[  8  45 240  74] Answer: 74
[707 184 789  30 544 625] Answer: 625
[-45 -14  40   5] Answer: 5
[576 400 953 161] Answer: 161
[13 67 26 89 91] Answer: 91
[ 63  63 106 225 148  51] Answer: 51
[ 934 -540  633  419  721] Answer: 721
[-33  19  -4  30  14  -7] Answer: -7
[8656 7847 1113 5347] Answer: 5347
---
9022  2317  6537  5080  3642 out 3642
 20   15   30   18    7  -31 out -31
135  124  118  112   30  241 out 241
17  49  92  65 out 65
-27    9   42   39  -12   -5 out -5
 374  -589   824   122   538   190 out 190
---
[[  1   8  24  37 -73 -35  -8]
 [-43 -36 -19  39   2   2 -27]] Answer: 8

[[ 37  33  60 -60  33]
 [ 91  30  57 -36  56]] Answer: 33

[[-86 -42 -90  39]
 [ 84  22  74 -25]] Answer: -42

[[ 24 -16   8  74  66 -37]
 [ 50  47  43 -73  60  70]] Answer: -16

[[-17 -68 -57  26  50   9  37]
 [  5   9  24 -16  50  16 -48]] Answer: -68

[[-62 -62 -72  35  -6 -67]
 [-53  39  58 -16 -74  -6]] Answer: -62

[[ 11  47  51 -68 -55 -38]
 [ -5 -24 -29  41  32  27]] Answer: 47

[[-36  64  57  37 -68 -74]
 [-26 -25 -20 -56   7  46]] Answer: 64
---
[7, 5, 7, 5, 2, 7, 4] ans = 7
[8, 5, 4, 3, 5, 2, 6] ans = 8
[9211, 6755, 1849, 6059] ans = 9211
[6, 5, 1, 8, 6] ans = 6
[279, 96, 616, 877, 307, 137, 472] ans = 279
[278, 528, 661, 14, 983, 951, 687] ans = 278
[40, -27, 0, -39] ans = 40
[8, 6, 7, 2, 6, 5] ans = 8
[7839, 6126, 6718, 7291, 3201, 9547, 6766] ans = 7839
---
410,-13,895,-851,-384 result: -851

13,28,5,63,20,64
35,67,16,36,75,16
50,69,25,42,47,42
result: 47

83,17,17,14,48,29 result: 48

240,54,33,181,134,110,13
106,201,209,106,148,170,212
result: 170

49,68,47,60,58,42,71
53,41,61,57,24,66,67
24,50,61,51,82,39,35
result: 39

-115,-967,-158,-67,-551
-983,967,-501,-109,325
-36,-729,-199,224,-88
result: 224

71,691,800,805
691,138,38,624
result: 38
---
[[-1.89, -1.91, 0.28, -0.28, -0.19],
 [0.62, 0.11, -0.51, -0.31, -0.66],
 [-0.12, 1.99, -1.18, 0.12, -0.39]] -> -0.28

[[0.034, -0.075, 0.028, 0.162, 0.122, -0.209, -0.022],
 [0.084, 0.178, 0.031, -0.019, 0.033, -0.033, 0.109],
 [0.021, 0.016, 0.024, -0.004, 0.005, 0.033, 0.008]] -> -0.209

[[0.56, -1.51, -0.48, 1.52, -2.35, -1.15, -1.24],
 [-1.15, -2.27, 0.01, -1.55, -2.35, -1.28, -0.48],
 [0.18, 0.69, 0.38, 1.55, -2.35, 0.99, -0.05]] -> -1.15

[[0.01, -0.19, 0.17, 0.01],
 [0.21, -0.10, 0.11, 0.03],
 [-0.04, 0.14, 0.18, -0.14]] -> 0.17

[[-0.590, 1.000, 2.347, 0.667, -0.192],
 [-0.191, -1.393, 1.862, 0.685, -0.057],
 [2.282, -0.371, -0.591, -1.247, -0.837]] -> 0.667

[[0.044, 0.182, 0.066, 0.026],
 [0.046, 0.076, 0.205, 0.065],
 [0.038, 0.056, -0.119, 0.017]] -> 0.066

[[-0.436, -0.422, 1.949, 1.923],
 [-0.420, 1.098, -0.050, 2.253],
 [-1.164, -0.404, 0.922, 0.879]] -> 1.949
---
[[ 42  47  58  26 -37  -2 -57]
 [  9 -27 -66  38  15  47 -59]
 [-32 -40   1  35  33  87   5]] --> -40

[[ -1   1  -2  12 -74   0]
 [  1   0   1 -52  29 -28]
 [ -2   2  -1  62  -7  12]] --> 2

[[-16 -29 -50 -24 -51  17]
 [ 47 -42  28  33  31 -18]
 [ -2  -9 -70 -28  22  28]] --> -9

[[  7  60  46 -35  -9  43 -19]
 [ -6  -1   6 -17 -92  17 -69]
 [ 79  72  17 -61  20  11 -14]] --> 72

[[ 15  50  31   0  -5 -79  47]
 [ 15  55  34  -2  -3 -84  47]
 [ 14  47  28   1  -5 -73   0]] --> 47

[[-17  39 -86 -27]
 [ 28 -73  54  14]
 [ 42 -50  86 -34]] --> -50

[[-19 -32  22   8]
 [ 11 -43   1 -11]
 [-31  68  27  18]] --> 68

[[-44 -72 -29 -46 -12 -44]
 [-33 -38 -87 -16 -82 -29]
 [ -1  27 -81  68 -78  14]] --> 27

[[-34  70   7 -37  79]
 [ 31  61 -21  74 -15]
 [-57  67  63  43  12]] --> 67
---
[[ 62 -55 -73 -58  84]
 [ 58 -68 -77 -78  84]] Answer: -68

[[  6 -48 -51 -53  83  44 -60]
 [  7 -85  45 -72  32 -29 -62]] Answer: -85

[[ 75 -22 -27  43]
 [ 11  -9 -29  19]] Answer: -9

[[-39  80 -53  63 -78 -50]
 [ 43  63  39 -19 -58 -24]] Answer: 63

[[ 31  88 -15 -14 -32  64  49]
 [  9   2  63 -66  57 -24  89]] Answer: 2

[[-3 -3 34 90 20  6  1]
 [ 1  3 71 60  5  3  0]] Answer: 3

[[ 0 11 83 35  4]
 [ 0  2 19 81 16]] Answer: 2

[[-27 -36   3 -53 -44 -44]
 [-57 -70   5 -26  -3   7]] Answer: -70

[[-58 -61  26  27 -82 -15  42]
 [-46 -24  -2   2 -20   7  36]] Answer: -24

[[  6   6 -30 -13  18]
 [ 10 -63 -38   1 -83]] Answer: -63
---
[[ 31  16 -48  51]
 [ 16  -4  14 -78]
 [ 20 -12  20 -72]] out 16

[[-69  34 -29  -4]
 [-81   5 -21   2]
 [-77  20 -26 -71]] out 34

[[  8 -69   2 -50]
 [  5  30  14  25]
 [ 10 -80  -3 -15]] out -69

[[-21 -91   5 -45]
 [-18 -66   0 -37]
 [-31 -72  -8 -42]] out -91

[[-33  36 -53  51]
 [-32  58 -71  51]
 [ -1   0   3  -2]] out 36

[[ 33  43 -46  32]
 [ 16  36 -44  30]
 [-71  24 -52  30]] out 43
